In the rows, zero is written as 128.
The rows of D fall into 4 groups, and each row is roughly a mix of its group's hidden directions.
D:
[[ 84 164 121 145 132 149 129 145 167 137]
 [130 158  98 156 130 162 150 164 127 146]
 [112 102  78 140 102 143 133 115  94 132]
 [114 140 141 115 123 116 178 137 119  80]
 [146 123 132 119 126 119 111  75 150  86]
 [ 82  93  98 116 144 144 122  97 129 128]
 [ 98 143 142 100 111 107 169 118 132  92]
 [ 82 104 116 105  89 142 117 123 150 140]
 [149 104 120 108 129 100 178 157 112 132]
 [ 92 117 154  73 128 142 118 109 129 120]
 [109 105 133  90 132 165 109  93 108 140]
 [146 100  93 146 166 147  99 106 124 138]
 [165 139 125 150 177 137  98 118 118 146]
 [178 145 157 130  97 111 118 140 102 134]
 [ 83 109 119 107  77 121 140 129 140 135]
 [166 116 168 142  90 136 147 147 134 143]
 [109 133  96 145  82 157 139 150 107 140]
 [119  89 102 132  82  99 136 146 129 143]
 [ 86 137 144 151 119 148 132 153  94 159]
 [123 127 161 118  70 116 105 126 153 127]
 [ 81 126 148 102 128 108 134 142 170 113]
 [ 89 119 129  81 147 146 116  97 121 113]
 [141 116 105 140 127 107  99 109 125 185]
 [ 90 117 160  84 133 126 126 118 150 100]
 [ 91 153 125 131 110 111 169 166 134 118]
 [175  90 105 128 136 143 118 110  99 141]
 [150 136 129 139 178 148  97 102 151 139]
 [147 167 110 160 138 169 129 151 122 147]
 [107 158 112  93 158 123 135 111 106  90]
 [137 108 157 103 140 132  98  91 115  91]
 [140 126  99 173 117 129  99 155 120 161]
 [154 135 121 131 185 151  97 109 132 123]
 [157 151 112 161 141 118 146 170 104 144]
 [165 117 139 160  94 129 120 146 127 169]
 [139 173 105 160 151 147 151 154 117 135]
 [139 110 139 131  97 128  86 130 123 179]
 [119 145 107 137 154 102 181 154 123 116]
 [109 116 137 121  65 109 150 148 136 129]
 [177 126 108 144 163 158 117 121 119 148]
 [136  73 106 112 121 118 116  90 143 117]
 [140 174 163 114 144 123 159 129 125  97]
 [ 94 177 143 142 143 135 122 138 166 126]
 [120 122 123 118  84  86 167 144 128 113]
 [135 132 172 117  88 121 152 161 147 139]
 [165 114 141 123 172 126  97  93 135 129]
 [ 98 128 167  75 111 136 139 131 138 123]
 [149 129 136 130 179 167  98 115 125 142]
 [147 133 125 104 142 108 159 114 143  73]
 [187 138 153 157 127 122 117 153 128 127]
 [144 115 115 166 119 103  81 133 135 158]
 [124 136 129 109 169 160 128 117 141  79]
 [122 140 174  89 120 102 125 132 136  92]
 [ 88 121 122  96 103 118 165 123 137  97]
 [ 82 139 153 133 116 157 151 158 108 113]
 [106 147 140  96 144 128 166 129 134  82]
 [145 112 110 138 158 160  91  95 141 147]
 [ 85 152 137 123  94 111 161 155 122 124]
 [106 132  83 165 155 115 144 140 155 122]
 [ 85 123 148 111 141 103 118 110 173 115]
 [108 133 154  99 127 144 179 138 144 100]
 [109 137 152  96 101 103 165 122 137  97]
 [119  91  71 138 126 152 135 119 124 146]
 [ 90 164 153 124 115 102 150 153 142 109]
 [ 76 136 137  90 139 122 145 134 154 106]
 [ 69 119  93 133 107 118 152 129 130 121]
 [ 81 116 117 113 133 173  99 118 139 139]
 [171 105 119 167 119 154 123 119 110 155]
 [171 144 132 153 177 131 109 124 113 137]
 [127 131 178  87 106 141 155 134 129 114]
 [164 142 124 156 173 121 111 120 105 154]
 [188 111 138 117 140 112 143 134  95 124]
 [128 133 114 152 142 104 123 117  95 183]
 [143  90 156  99 137 108 100  94 141 122]
 [ 91 142 147  81 107 113 110 140 135 149]
 [178 144 146 130 180 127 128 133 139 132]
 [136 135 131 132 153 151  89  80 144 106]
 [ 85 133 118 154 101 143 100 148 127 162]
 [167 137 129 137 121  74 162 128 117 122]
 [158 117 127 119 190 155 128 121 116 137]
 [145 172 110 119 138 133 165 132  91 109]
 [130 134 134 119  99  94 175 166 118 127]
 [175 134 142 130 176 152 108 116 127 129]
 [154 109  95 170 150 137 105 103 112 129]
 [ 80 123 125  92 151 148 148 114 140 103]
 [174 149 147 138 170 140 101 113 125 133]
 [187 133 126 145 169 139 115 131 120 134]
 [164 148 147 127 105 135 153 177 113 135]
 [163 123  89 160 135 105 146 154 108 136]
 [158 153 134 155 152 147 115 164 112 159]
 [ 87 114 105  96 140 157 111 102 149 119]
 [ 86 121 146 109  73 117 127 129 144 128]
 [110 110 119 105 127 170  90 118 163 118]
 [135 107 118  94  97 121 127 117 173  96]
 [ 78  98 107 118  91 116 128 111 139 124]
 [173  90 151 100 120 134 128 146 147 145]
 [154 116 151  93 176 148 132 106 130 120]
 [171  87  95 129 131 144 135 125 102 144]
 [169 153 142 155 171 121 135 135 103 121]
 [162 153 135 132 142 128 166 177 130 134]
 [ 74 110 123 113  87 146 123 133 137 144]
 [ 75 102 128 103 129 138 107 120 155 150]
 [128 157 128 140  94 159 143 176 131 144]
 [129 130  85 143 148 121  84 108 103 146]
 [109 130 175 105 127 102 101 107 155 112]
 [165 114 135 143 133 149  75 121 140 151]
 [166 114 106 176 122 134 111 127 117 159]
 [133 111  80 166 111 110 127 153 115 149]
 [136 147 133 120 158 114 171 123 115  80]]

In each list below, two rows fit none of the groups, and each other row fits one group, some only roughly. Which are they? Name them in the order they come.
  * j_403: [176 128 120 145 158 125  89 115 132 154]
  * j_177: [115 127 111 145 154 149  93 115 112 177]
  * j_106: [146 143 115 116 171 102 156 102 120  97]
  * j_973: [106 127 124 112  76 129 164 150 135 104]
  * j_638: [153 142 120 124 191 125 129 105 124 107]
  * j_617: [112 101 111 117 107  90 167 134 100 109]
  * j_393: [129 166 182 123 118 136 100 140 150 126]
  * j_931: [ 75 126 130 104 106 134 163 133 127 100]
  * j_125: [104  86 131  89 108 122 133  96 145 114]
  * j_432: [161 152 165 129 167 110 145 141 103 125]
  * j_766: [100 122 143 122  78 154  98 129 152 138]
  * j_757: [160 114 123 136 151 146  84  88 142 118]
  * j_85: [102 112 135 113  63 130 133 147 124 129]
  * j_453: [ 88 112 126 115 124 112  83 128 153 159]

j_973, j_432
  * j_258: [134 115 119 131 141 162  73 117 147 155]
  * j_635: [ 85 134 156  83  98 115 120 123 123 119]
  * j_381: [114 105 166 108 105 105  94 134 156 146]
  * j_475: [ 85 129 134 103 109 133 164 135 133  88]
  * j_750: [121 126 153  86 127  89 143 104 128  94]
  * j_720: [126 120 149 136  68 109 148 159 126 130]
  * j_895: [130 118 106 117 170 152  87  98 139 140]
  * j_630: [185 135 136 147 155 134  93 128 140 132]
  * j_764: [187 126 127 137 164 128 119 114 100 129]
  * j_600: [133 113  87 152 161 144 107  93 107 126]
  * j_555: [124  82 114 117 145 131  99  82 144 133]
  * j_127: [ 92 127 132 113  90 108 174 137 122 110]
  * j_478: [143 102 127 125 146 143  82  81 132 132]
  * j_612: [141 157 134 141 180  97 135 110 113 107]
  * j_622: [191 140 132 152 155 110 117 128 126 134]

j_635, j_750
  * j_202: [131 118 153 111 119  93 113  96  87 103]
  * j_173: [116 153 146 107 119 106 182 148 119 108]
  * j_435: [111 107 124 107  74  99 147 130 126 103]
  * j_408: [ 82 137 141 123  74 115 132 147 133 137]
  * j_113: [106 106 127 118 139 146 107 119 188 145]
  * j_680: [181 115 132 145 141 142  90 137 129 154]
  * j_932: [120  97  99 168 131 126  93 127 147 157]
  * j_991: [ 93 123 129 127  74 123 141 156 141 103]
  * j_477: [147 103  97 130 103 125 153 134  76 127]
  * j_804: [125 123 116 100 117  90 172 112 135  95]
  * j_319: [ 95 118  98 128 107 111 176 155 121 124]

j_435, j_991
  * j_598: [147  97 160 100  89 126  97 115 121 127]
  * j_264: [159 111 174  99 113 109 102 111 120 118]
  * j_137: [ 67 137 110 123 137 138 142 101 126 104]
  * j_714: [146 164 141 146 186 136 124 116 117 120]
  * j_434: [123 118  76 151 149 139  99 111 116 156]
  * j_301: [153 134 102 172 115 111 120 149 129 168]
  * j_353: [117 133  77 146 137 136 104 121 113 171]
  * j_718: [157 128 165 119 140 130  79  95 123 130]
  * j_246: [116  95 140 123  77 112 111  92 133 130]
  * j_141: [177 125 129 136 168 148 100 105 124 140]

j_714, j_246
  * j_643: [173 102  98 148 161 148 137 119 115 133]
  * j_445: [ 72 120 108 120  97 126 121 140 151 152]
  * j_928: [143 150 124 164 113 124 121 175 111 161]
  * j_769: [173 119 108 145 173 138 128 144 109 148]
  * j_818: [149 125 128 130 155 167  76 123 150 131]
  * j_115: [ 75 110 113 117 112 149 108 118 132 162]
  * j_281: [172 130 132 125 171 105 160 149 127 126]
  * j_395: [161 123 125 135 153 150  75 114 147 143]
  * j_727: [134  93 115 131 110 129  85  89 153 119]
  * j_323: [164 118 164  98 150 142 110  98 144 116]
  * j_787: [147 151 121 159 128 122 181 157 139 112]
  * j_975: [128 100  90 139 151 149 102  85 122 138]

j_643, j_445
  * j_557: [174 129 128 152 157 142  88 125 131 150]
  * j_580: [ 94 104 102 112 107  98 170 131 122 113]
  * j_81: [139 124  89 161  88 130 142 156 105 130]
  * j_620: [ 99 105  91 138 162 140 101  96 129 127]
  * j_848: [152 119 101 169 117 131  80 114 136 142]
  * j_634: [156  99 132 130 122 151  90  93  98 143]
  * j_667: [125 161 165  92 112 106 147 148 131 103]
  * j_231: [ 76 120 132 113  91 107 150 144 142 118]
  * j_658: [137 142 140 101 157 120 182 144 106 114]
  * j_234: [102 152 149  95 132 119 165 146 144  95]
  * j_174: [145 143 125 137 163 117 143 114 118  69]
  * j_474: [107 122  92 156 119 149  85 134 141 157]
  * j_370: [116 160 116 131 129 122 185 160 140 118]
  * j_646: [164 130 112 138 176 127 160 147 104 129]

j_81, j_474
  * j_597: [108 115 135 111 132 113 107  75 163 112]
  * j_549: [ 86 115 142 104  91  98 149 139 134 110]
  * j_331: [146  97  81 141 144 135 140 109  89 129]
  * j_790: [142  90 141 124 115 144  81 102 115 152]
  * j_519: [ 86 128 132 116  93 111 174 136 116 114]
  * j_216: [137  94  93 135 165 136 113  87 122 132]
  * j_816: [151 139 119 126 130  93 170 115 122  84]
  * j_862: [100 155 139  83 142 132 157 122 120  94]
  * j_494: [153  95 118 149 123 137  91 116 144 170]
  * j_119: [188 113 151 115 154 134 109 114 137 128]
  * j_672: [ 85 116 120  90 110 141 145 120 149  94]

j_597, j_494
  * j_701: [ 98 129 137 144  92 145  81 132 141 154]
  * j_262: [ 86 167 147 112 127 128 158 121 127  94]
  * j_52: [ 95 147 121 114 111 103 161 167 109 143]
  * j_688: [128 143 168 107 109 112 164 155 148 102]
  * j_144: [177 138 145 158 117 125 165 147 123 110]
  * j_62: [140 161 141 126 159 128 174 161 108 128]
  * j_155: [146 164 147 151 108 115 132 177 120 147]
  * j_195: [ 93  99 131 111  89 105 157 104 128 118]
  * j_154: [106 112  75 149 137 147 118  94 113 134]
  * j_797: [119  89 120 121 122 139  85  83 136 137]
  * j_751: [109 115 157  93  92 113 157 156 127 139]
  * j_133: [176 118 133 134 166 154 100 134 128 151]

j_52, j_195
  * j_752: [166 104 119 165 123 132  90 114 114 153]
  * j_300: [131 122 123 138 166 136  86  79 134 130]
  * j_507: [180 124 120 140 160 131  88 117 141 139]
  * j_700: [162 122 138 105 115  94 173 117 104 118]
  * j_839: [104 144 134 129 129 111 172 160 162 104]
  * j_960: [161 149  95 166 151 132 119  99 110 129]
  * j_500: [119 130 148 119 141  87 111  87 103  98]
  * j_179: [130  93 123 105 101 109 123  86 148  99]
  * j_995: [114 111  80 149 159 142 104 102 120 138]
  * j_938: [166 145 123 151 168 100 136 118 100 141]

j_700, j_960
  * j_382: [ 89 171 144 136 102 130 139 162 144 125]
  * j_591: [175 140 145 120 169 134 120 101 135 104]
  * j_675: [152 135 168 104  88 118 106 137 111 152]
  * j_943: [156 111 114 133 183 131 111  93 133 134]
  * j_676: [ 84 103  97 102 110 130 155 121 124 104]
  * j_190: [ 84 156 123 128 102 105 164 133 124 103]
  * j_259: [172  90 121 128 125 150 106  90 133 134]
  * j_719: [154 132 132 163 137 125  97 135 109 178]
  * j_745: [109 123 144 127  73 115 163 154 122 117]
  * j_604: [ 91 114 127 124 119 151  86 101 162 137]
  * j_941: [163 169 125 154 164 151 115 126 110 134]
  * j_993: [159 136 120 146 145 169  87 108 124 149]
  * j_852: [ 92 108 114 126  70 146 126 141 134 136]

j_676, j_259
  * j_209: [140 150 164 108  96 129 168 158 128 128]
  * j_359: [126  98 126  95  94 104 155 118 138  93]
  * j_670: [111 124 147 120  73 122 157 156 137 107]
  * j_476: [130 111 129 102 166 147 121  80 138 101]
  * j_183: [116 116  78 159 164 147 121 110 126 132]
  * j_297: [ 80 123 141  95 107 164 130 106 122 124]
  * j_687: [155 106 117 145 125 157  97 105 100 162]
  * j_71: [105  78 110 114 121 115 111  86 125 123]
  * j_114: [ 99 104 119 131  88 128  90 100 153 126]
  * j_647: [137 157 101 141 149 138 181 139 117 107]
  * j_689: [130 123  98 151 133 162  93  90 108 141]
  * j_673: [181 125 127 150 147 125  89 124 134 153]
  * j_736: [125 145  91 179 144 144  99 133 117 143]

j_359, j_297
  * j_374: [118 159 157 121 118 111 157 174 150 121]
  * j_747: [ 99 104 141  99  99  96 156 147 145 117]
  * j_605: [100 142 155 102 117 114 162 155 159 110]
  * j_970: [111 145 132 113 124 129 188 154 148 108]
  * j_601: [125 179 161 132 114 130 141 169 139 125]
  * j_692: [146 138 128 147 177 135  86 106 137 144]
  * j_278: [174 128 157 131 135 112  80 124 146 134]
  * j_596: [130 161 156  95 126 109 145 134 121  81]
  * j_499: [180 140 133 159 154 114 109 129 114 155]
  * j_768: [137 116 126 127  73  83 146 136 134 142]
  * j_312: [ 87 163 150 129 143 165 103 111 133 128]
  * j_957: [117 147 116 141 187 162 120 130 111 138]
  * j_383: [ 85 120 105 102 156 153 113  96 135 132]
  * j_274: [117 165 143 106 114 120 173 163 141 124]

j_692, j_278
  * j_579: [129 128 108 144 188 128 119  97 153 131]
  * j_806: [150 102 136 138 106 135  82  96 123 158]
  * j_153: [ 78  95 118 111  99 102 136 114 133 114]
  * j_905: [ 77 113 140  93 131 118 100 121 156 127]
  * j_771: [ 94 113  90 144 117 165 106 109 141 146]
  * j_306: [ 60 136 109 134 116 120 139 128 149 119]
  * j_513: [144  87 105 117 173 139 117  96 128 127]
  * j_4: [ 83 126 138 112  91 127 166 143 125 107]
  * j_13: [ 81 151 123 137  82 133 143 155 132 129]
  * j_360: [134 125 118 129 163 163  77 112 143 142]
  * j_135: [106 109 125  86 116 134 123  76 118 110]

j_806, j_135
  * j_194: [155 103 105 151 136 144  94  95 102 144]
  * j_717: [170 144 136 162 162 126 112 134 103 153]
  * j_548: [101 128 151 109  88  97  99 101 139 128]
  * j_484: [125 124 107 169 120 143  74 123 137 151]
  * j_966: [150 144 127 135 126 149 190 136 111 107]
  * j_345: [ 85 103 115 124  76 110 128 133 137 137]
  * j_606: [167 149 128 145 174 155 106 119 135 143]
  * j_308: [147 146 129 172 111 140  83 146 136 149]
  * j_436: [174 133 123 143 106 115 100 126  92 156]
  * j_41: [154 139 138 118 142 122 164 130 127  70]
  * j_825: [177 145 130 153 169 110 122 123 108 135]
  * j_148: [167 146 133 160 170 130 115 128 100 147]
  * j_103: [ 77  91 124 105 116 123 144 125 155 112]
  * j_901: [136 149 150 102 130 110 182 137 118  99]
  * j_204: [164 119 122 113 151 142  85 112 163 116]

j_548, j_103
  * j_398: [147 151 165 113 110 109 153 173 133 121]
  * j_448: [116  97 150 100  74 110 119 123 119 121]
  * j_912: [ 84 153 158 103 103 119 159 143 127 124]
  * j_438: [ 95 119 131  89 153 123 154 118 157  97]
  * j_355: [133 165 152 114 103 107 161 167 135 128]
  * j_22: [149 117 113 127 127 142  79  98  91 143]
  * j_610: [177 152 161 124 134 112 142 152 102 120]
  * j_311: [185 127 149 150  97 131 128 138 108 144]
  * j_50: [101 134 109 118 174 158  92 116 141 124]
  * j_213: [110 113 141 132  93 157  88 146 144 158]
  * j_451: [182 101 123 128 153 150 107 114 127 152]

j_438, j_50
  * j_3: [123 109 140 110 134 139  70  89 132 128]
  * j_677: [185 140 132 153 159 112 110 124 120 144]
  * j_417: [158 128 125 143 163 148  88  90 121 136]
  * j_364: [ 76 126 115 103 144 141 127  98 136  96]
  * j_295: [197 135 133 140 145 109 124 132 139 115]
  * j_983: [ 95 140 144 119 146  78 142 112 133  96]
  * j_314: [172 135 110 167 133 105  96 123 105 129]
  * j_255: [152 136 101 169 153  98 113 123 127  96]
  * j_948: [ 96 145 134 121 107 107 151 169 161 147]
  * j_357: [154 115 123 133 165 139  90  83 124 134]
  * j_55: [145  97 168  97 106 122  93 109 132 125]
  * j_707: [120 122 166  98 106  90 151 152 142 112]
  * j_922: [137 128 150 103  94  93 170 140 134 110]
  * j_919: [121 130 108 167 133 154  77 125 131 153]
  * j_821: [126 166 155  89 112 117 160 148 119 110]

j_3, j_364
  * j_147: [111 145 162 109 108 100 140 162 163 116]
  * j_640: [147 107 178 123  93 113 105 139 143 143]
  * j_176: [146 145 125 154 157 148  82 131 120 162]
  * j_571: [ 96 123 135 110  92 108 163 165 140 121]
  * j_954: [127 100 113 126 157 154  90  86 139 127]
  * j_930: [161 167 119 142 114  91 111 148 103 139]
  * j_132: [108 116 147 111 113 155  75 107 150 122]
  * j_779: [125 131 116 130 189 161 115 103 120 126]
  * j_535: [171 133 109 150 154 163 106 113 110 145]
  * j_893: [ 91 130 144 114  99  97 159 157 140 112]
  * j_953: [169 113 115 133 181 137 114 103 130 139]
  * j_706: [127 122 107 118 171 154  89  97 140 137]
  * j_26: [130 142 137 108 187 144 144 103 125 103]
  * j_91: [ 90 122  92 127 161 160 154 114 133 116]

j_176, j_132
  * j_389: [138  90  87 133 169 127 131  98 125 134]
  * j_662: [147 111 113 125 177 134  91  99 110 138]
  * j_158: [ 77 141  97 141 161 149 134 110 120 118]
  * j_31: [ 70 126 119 102 121 126 165 120 119 113]
  * j_705: [178 134 162 118 152  99 130 124 106 113]
  * j_298: [ 84 120 140 112  85 146 147 152 135 110]
  * j_150: [ 62 123 125 110 124 148 151 125 117 120]
  * j_684: [183 129 122 154 135 104 107 126 122 161]
  * j_812: [131  94  87 155 138 153 113  90 128 124]
  * j_909: [133 154 155 120 118 100 166 173 131 119]
  * j_906: [150 151 145 131 141 123 160 176 103 150]
  * j_385: [129 122 154 127  71 118 147 162 137 113]
  * j_145: [106 145 118 134 115  95 174 151 103 106]
  * j_632: [162 146 108 145 144 128 166 161  97 128]

j_662, j_812
  * j_266: [158 142 106 157 171 133 112 112 104 149]
  * j_117: [ 79 137 137 119  97 103 136 144 161 113]
  * j_330: [ 71 118 124 104  96 130 154 131 131 116]
  * j_972: [152 144 115 153 158 164  94 103 120 142]
  * j_772: [144 128  79 164 146 130 107 117 110 155]
  * j_853: [109 144 146 116 104 109 166 175 141 120]
  * j_492: [ 71 127 127 114 108 125 167 135 110 117]
  * j_798: [176 156 143 139 103 123 154 150 103 131]
  * j_5: [127 120  80 164 165 142 138 110 125 114]
  * j_967: [ 85  98 137 107  86 113 118 109 131 117]

j_266, j_117
  * j_379: [ 76 125 120  97 146 158 131 110 134 105]
  * j_386: [145 112  86 170 145 131 102 113 116 150]
  * j_722: [ 85  86 112 106 110 108 149 128 145 123]
  * j_900: [187 135 155 138 113 159 118 135 128 143]
  * j_210: [ 80 124 129 116  90 115 166 137 112 122]
  * j_498: [188 143 141 155 157 122 114 136 122 129]
  * j_167: [159  88  81 148 119 150 129 117 126 136]
  * j_51: [138  88 139 108 111 122  94  86 108 127]
  * j_802: [139 101 110 156  94 129  87 137 138 158]
  * j_621: [123 153 102 172 145 137 127 161 104 152]
  * j_819: [161 140  99 162 151  99 109 121 116 100]

j_900, j_167
  * j_824: [105 155 143 109 117 113 171 162 152 117]
  * j_633: [179 138 115 144 144 137 149 146  89 136]
  * j_368: [147 143 121 160 161 158  85 124 124 146]
  * j_447: [132 160 117 140 127 120 186 159 133 113]
  * j_868: [ 99 113 100 120 161 128  86  96 126 125]
  * j_25: [111 158 159 122 120  84 143 134 106  97]
  * j_271: [ 96 109  96 114 101 152 117 143 158 157]
  * j_898: [ 86 105  99  91 117 147 129  99 129 126]
  * j_842: [148 130 126 126 169  83 159 130 108 109]
  * j_526: [155 128 116 125 138 136  88  94  82 130]

j_271, j_898
  * j_45: [128 105  81 167 157 140 112 110 133 134]
  * j_15: [121 165 108 157 183 135 125 116 136 124]
  * j_20: [123 151  88 128 168 125 150 119 112  92]
  * j_11: [124 137  79 153 131 133 113 130 118 178]
  * j_875: [146  90 135 100 162 117 104  91 123 137]
  * j_17: [142  96 101 135 147 146  96  83 121 139]
  * j_864: [186 133 126 132 163 132 107 119 148 111]
  * j_428: [165  98 101 150  98 152 117 117 109 145]
  * j_799: [127 148 109 147 181 108 138 103 109 108]
  * j_166: [139 145 142 139  97 107 151 181 119 148]
  * j_951: [137 132 105 160 166 155  87 112 125 139]

j_875, j_428
